128 stands for zero in the data rows.
Here are some points:
[108  95 118 122 130 168 168 145 121 121 133 171  93 128 114 133  99 142
 140 117 132 171 159 126]
[ 89  86 162 115 106  90  88 169 182 141 182  87 159 122 123  84  86 166
  66 139 183  86  87 118]
[ 75 128 149 153 148 144 148  88 129 118 164 151 109 119 122  91 127  95
 133 121 160 127 139 153]
[166 172 134 126 129 185 180  99 148 112 167 188  82 131 114 110 168 104
 102 109 127 188 162 123]
[124 112 111 117 167 145 149 115 128 145 113 146 127 118 143 150 117 120
 133 151 111 142 134 116]
[138 124 113 159 127 140 131 120 127 112 107  44 119 153 109 144 125 119
 131 107 112 139 143 153]
[141 143 114 111 140 119 121 112 127 125 110 125 125 118 117 143 140 116
 136 124  88 125 124 106]
[137 141 113  80 132 154 148 124 129 104 116 152 108  76 116 146 137 124
 130 112 112 145 155  82]
[143 127 112 197 118 140 137 120 127 117 117 140 115 153 125 150 127  64
 131 114 122 134 140 149]
[ 94 103 162 125  86 106 107 169 155 162 144 107 157 123 166 104 106 167
 111 160 141 104  93 122]
[115 104 114 106 135 119 114 129 131 103 118 116 128 101 112 147 106  42
 115 105 117 118 136 101]
[110 108 111 124 131 119 118 133 137 110 117 118 129 127 121 145 110 135
 118 111 116 116 128 123]
[143 154 118  86 143 116 119 109 117 142 114 116 144  88 124 145 148 113
 134 143 117 110 121  87]
[148 172 122  80 139 102  96 108 115 132 122 101 149  77 118 138 167 115
 147 127 123  98 109  79]
[145 144 109 110 124 113 123 118 125 107 116 121 123 100 111 144 138 123
 146 103 117 122 133 110]
[111 114 113 132 130 123 123 130 126 111 115 121 121 129 109 144 118 134
 126 109 114 124 137 132]
[142 129 115 159 112 137 138 131 127 111 116 136 123 156 118 142 123 127
 128 114 114 137 146 145]
[160 153 161 126 165 102  97  90 169 155 152 102 158 124 160 103 125  89
 158 158 156 101  99 121]
[139 123 111 153 113 137 134 120 127 110 109 136 121 157 121 145 126 127
 130 106 112 137 144 149]
[144 163 124  83 141 106 104 109 118 137 116 108 142  81 116 140 161 107
 139 138 116 103 112  80]
[ 86  87 178 120  99  85  79 168 197 152 193  84 168 121 139  72  82 173
  59 153 192  85  87 162]
[127 127 110 120 129 131 135 128 124 112 104 129 119 121 112 147 119 130
 127 110 110 131 140 113]
[138 157 136 102 164 108 101  97 107 171 122 111 156 105 156 124 155 100
 143 168 124 112 101 100]
[115 103 141 111  79 120 117 150 138 173 108 108 152 109 184 133 103 160
 125 174 111 117 104 108]
[113 113 114 132 125 122 123 135  35 110 109 125 129 133 115  55 116 136
 124 116 116 125 131 132]
[115 120 112 143 161 148 147 119 128 119 107 146 117 147 144 150 118 123
 132 128 112 148 141 146]
[122 125 117 144 136 140 137 123 129 117 106 141 115 142 116 143 126 128
 130 114 111 143 144 151]
Then 10 other points, each followed by its number:
[147 126 123 152 136 131 135 109 125 115 116 129 122 154  82 141 125 112
 133 121 120 138 135 149] 0
[155 125 136 149 156 124 127 102 118 126 135 129 130 148 126 126 124  99
 139 123  94 128 133 148] 1
[138 130 111 143  94 146 147 136 121 135 107 146 123 142 142 153 134 134
 131 131 110 145 135 148] 2
[105 105 112 126 138 116 110 138 135 108 130 107 132 126 110 136 103 149
 120 108 134 105 129 142] 3
[113 121 108 146 152 143 147 118 126 121 114 142 121 148 138 150 120 123
 129 120 112 140 139 148] 4
[146 131 126 149 146 125 126 102 116 126 123 130 130 148 125 132 131 109
 136 128 123 123 104 148] 5
[ 93 110 163 131  92 106 104 163 160 149 165 104 152 135 148  93 107 166
 102 150 162 109 100 133] 6
[137 129 110 154 103 139 139 129 132 118 115 137 119 158 126 147 121 135
 138 123 113 143 142 155] 7
[ 91 108 135 128 121 103 102 150 152 117 158 101 138 130 114 108 110 158
  94 119 159 102 107 130] 8
[ 98 102 167 124  98  99  94 163 168 153 162 100 157 126 141  95  91 169
  90 147 160  90  98 124] 9
Which two of these numbered points are nearest to each point below, ignoring the 2 directions in which the first points spread most? Their numbers follow each, nearest first.
[131 122 110 155 108 135 137 137 124 108 108 136 117 157 129 149 118 129
 127 116 116 135 142 154] > 7 2
[170 124 172 149 165 125 133  84 108 131 172 123 129 151 148  90 125  83
 151 133 166 126 123 152] > 1 5
[ 89 121 147 151 106 141 142 165 131 119 161 149 106 152 130 103 120 158
 128 118 134 146 136 156] > 6 9
[ 94 125 141 156 111 147 146 155 127 112 149 148 106 152 120 110 124 162
 131 116 147 148 148 155] > 6 9
[137 129 110  98 126 139 140 117 131 112 107 143 111  96 113 143 133 128
 138 116 111 141 149  92] > 9 6
[ 98 129 142 153 107 134 135 156 129 120 141 141 118 152 127 112 127 153
 123 120 145 135 134 149] > 6 9
[146 140 113 125 127 115 115 108 125 109 115 113 128 128 112 139 140 115
 139 112 121 118 125 128] > 0 8
[115 120 110 148 157 150 150 129 131 132 115 147 122 145 138 147 118 125
 133 126 117 145 140 144] > 4 9
[145 123 119 148 145 128 126 107 124 118 119 130 123 150 121 134 127 113
 138 118 114 132 133 155] > 5 1
[135 124 112 150 113 139 139 133 123 113 109 144 116 161 109 155 125 131
 131 115 110 137 144 153] > 7 9
[145 148 116  99 137 114 114 113 124 129 114 117 132  98 111 143 145 114
 137 128 108 117 125  96] > 9 8
[146 136 118 135 133 122 117 117 126 109 117 121 127 130 114 140 135 116
 137 114 120 120 135 133] > 0 9
[159 129 135 152 147 147 147  98 130 112 146 150 106 152 125 113 128  99
 129 108 141 149 150 156] > 1 5
[115 121 113 158 145 139 140 124 126 120 111 141 113 153 126 148 121 127
 133 115 114 137 140 151] > 4 7
[127 123 110 101 126 152 133 128 131 114 110 132 117  96 112 146 122 125
 132 112 105 136 140  93] > 9 8
[115 112 111 118 135 118 121 126 131 110 113 121 126 116 109 147 114 123
 125 109 115 119 135 117] > 3 8
[ 88 100 148 132 118  96  97 166 165 123 176  98 144 130 118  90 103 161
  73 122 181  94 107 130] > 8 9
[125 123 111 110 126 135 129 129 127 117 100 133 117 115 119 149 117 127
 132 116 103 129 135 109] > 9 3
Now 10 new points, numbered from 0 again:
[ 93 125 145 153 103 139 136 159 138 122 150 136 120 155 127 108 128 158
 123 120 151 134 130 147] 0
[116 121 112 137 125 127 128 136 127 113 118 130 125 137 105 145 119 137
 128 120 114 132 134 141] 1
[ 96 102 149 134 100 102 104 166 160 151 152 106 150 128 139 103 102 166
 100 139 151 105 102 128] 2
[165 131 141 155 143 150 150  99 128 112 157 150 103 158 117 105 128  97
 134 114 150 153 139 151] 3
[131 136 114 103 158 132 129 111 125 155 112 133 139 101 134 144 175 115
 108 153 106 132 123 103] 4
[107 124 133 155 108 132 131 154 134 123 131 131 122 154 124 121 139 152
 120 121 136 132 134 148] 5
[115 120 106 144 156 146 142 122 133 125 117 139  66 153 135 142 125 127
 131 126 119 147 136 149] 6
[144 150 109 125 105 156 162 130 132 137 122 161 112 126 132 146 149 120
 118 142 121 161 139 115] 7
[ 32  49 183  92 112  51  58 173 236 144 235  56 183  95 118  48  49 173
   0 146 238  57  61  95] 8
[127 122 107 144 137 138 143 128 124 116 108 141 115 147 117 147 121 123
 127 115 111 144 139 140] 9
The same question for these:
[111 128 127 136 109 131 132 147 132 122 130 141 120 155 123 129 130 174
 128 114 126 132 139 155] > 5 0
[ 82  68 184 107  97  73  73 173 215 154 206  73 173 109 134  62  68 173
  39 156 211  71  72 109] > 8 2
[161 125 152 153 151 128 129  93 114 124 151 127 125 154 134  98 122  88
 146 121 157 132 133 151] > 3 9
[119 120 122 149 148 143 144 122 124 119 111 142 120 149 128 151 123 127
 137 120 112 145 141 150] > 9 1
[166 132 148 146 146 158 160  92 131 111 164 161 103 153 119 100 135  95
 124 111 191 157 149 149] > 3 0
[187 132 137 157 147 145 134  99 129 114 150 151 102 158 120 116 127 103
 126 112 148 151 136 150] > 3 9
[109 126 127 148 105 126 128 152 132 123 122 127 121 148 124 130 122 149
 127 128 128 124 125 151] > 5 1
[168 125 145 154 151 139 131  98 119 111 149 138 112 150 124 112 123  97
 136 119 149 138 135 157] > 3 9
[149 152 112 121 111 163 166 118 132 128 127 163  99 121 112 143 152 120
 120 130 129 166 155 122] > 7 2
[102 120 134 155 115 154 160 151 124 106 146 157 102 151 120 115 120 156
 133 108 146 153 149 147] > 0 5
[136 135 112 115 126 144 153 119 124 119 114 153 109 114 109 145 132 128
 129 113 108 151 147 114] > 2 9
[161 129 151 152 156 127 126  97 118 121 147 122 126 151 134 105 128 100
 144 123 151 131 128 150] > 3 9
[110 126 121 153 111 129 129 142 127 125 121 127 123 152 119 132 121 146
 127 124 120 131 135 144] > 5 1
[169 155 174 127 173  98  99  82  72 166 163  97 160 125 174  86 156  81
 168 166 160  94  92 124] > 3 0
[169 158 171 128 170  94  97  82  87 163 156  93 162 129 163  89 150  85
 171 161 160  98  99 120] > 3 0
[ 96 121 152 148  99 126 124 159 138 127  59 127 126  90 138 108 128 163
 116 130 144 122 125 150] > 5 2
[144 156 114 105  87 170 165 130 128 150 123 170 120 104 147 151 159 130
  88 156 122 173 143 139] > 7 4
[175 202 218  93 188  63  63  65  39 208 183  72 203  85 211  59 198  68
 180 209 181  66  53  91] > 3 0
